In the rows, 128 means zero.
Named turns come first, each shown by rows before and after it. Which turns, in which order, take the first row of each pair that follows to the second? Write the first one first, as in the answered first pair.
H:
[127  82 136 104  51  99 148 113 127  71 136  97 110 123 135 109  90  70
 118  82]  ->  [189  76 133 101 110 111 116 136 105 125 130 205 105 124  80 110 146 126
 143  67]
[139 125 131 154 124  81 159 186 128  83 169 126 104 134 152  93 117 105
 110 142]  ->  [127  81 118  94  87  89 120 110  99 104 104 140 139 115 112  75 125  96
 120 146]
[130 138 114 123 130 140 115 127 127 158 163 139 170 117 113 123 138 156
 170 142]  ->  [120 152 123 154 115 134 133 145 133 131 176  96 154 127 142 121 142 138
 161 150]
Q:
[160 125  95 144 123 119 132 106 138 124  84 164 123 105 132 165 110 126
 134 137]  ->  [158 115  90 158 104 103 135 104 123 111  93 152 126 105 126 158 113 107
 127 147]
[152 150 135 154 152 136 172 193 106 141 202  57 136 130 161 148 131 123
  89 152]  ->  [113 158 142 145 158 174 155 150 121 160 187  41 171 125 169 169 136 142
 120 142]
[107 150 164 146 119 145 108 107 133 114 126 116 128 150 133 141 115 132
 138 126]  ->  [132 138 164 162 127 141 110 116 135 113 112 150 102 145 126 148 126 130
 129 124]
[ 77 110 112  97  87 125 112  61 147  97 120  66 169 144 175 108 108 133
 138 162]  ->  [112 121 137 106 176 166  98  91 193 116  85 173 128 145 163 154 127 178
 156 113]
N:
[148 146 129 155 141 123 129 144 138 136 140 139  94 139 129 134  93 116
 107 124]  ->  [140 148 127 145 119 112 117 150 129 126 158 105 115 136 131 120  89 106
  94 134]
[110 111  89 152 184 126 143 132 104 145 133 104  98 114  94 125 146 109
 152 130]  ->  [110 114  90 153 183 125 146 130 103 145 145  90  96 117 107 120 146 117
 152 137]
[146 151 134 157 190 156 109 153 158 159 136 173 138 122 116 154 140 188
 177 115]  ->  [136 173 131 180 177 144 137 172 168 144 169 131 126 136 144 152 124 165
 154 128]

Each pair is 2 to 4 turns apart.
[154 181 124 179 199 138 125 198 134 152 192 129 146 120 120 140 167 177
 162 164]  ->  [154  99 111  83 155 129  65  84  94 161  92 193 163  95  63 116 168 166
 152 145] -> Q then H then N then Q
[ 94 140 136 128  45 150 154  84 104  79 166  70 114  98 132 115  91  98
 113 143]  ->  [166 104 105 129  90 135 119 102  56 134 157 172 121  77  47  84 134 143
 131 140] -> H then Q
[ 66 146 165 182 109 164 197 117 249  62 126  94 130 130 166 180  98 164
  89 119]  ->  [ 84 133 154 201  94 121 214 144 225  47 150  95 101 132 153 153  98 128
  71 134] -> Q then Q
[145 173 144 173 196 131 157 206 151 137 185 131 104 142 167 151 134 148
 140 112]  ->  [107 150 121 133  83  96 168 142 112 110 177  32 142 142 174 112 102  89
 106 159] -> Q then H then H then H
[ 79 127 166  84 145 200 106  55 174 135  68 133 154 155 146 165 123 177
 164  95]  ->  [ 66 130 144  76  83 157 113  44 141 117 111  50 176 152 151 138 101 127
 141 140] -> Q then Q then Q
[145  63 100  57 132 117 118 112 100  83  59 169 109 115  90  84  96 153
 113 143]  ->  [176  90 108 112 192 118 153 197 125  84 113 205  73 128 105 111 117 176
 121 119] -> H then H then N then H
[103 142 136  90 113 166 116 103 143 165 146  89 189 117 144 139 133 153
 170 152]  ->  [149  97 117  79 127 134 100 103 111 167 114 185 153 103  88 108 157 156
 160 138] -> H then Q then H then H
[ 94 171 150 132  60 139 108  58 142 157 108  85 170 140 172 167 126 150
 127  81]  ->  [119 137 134 113  30 103 103  48 111 140  82 111 140 133 148 141 118 122
 104  85] -> Q then Q then H then Q
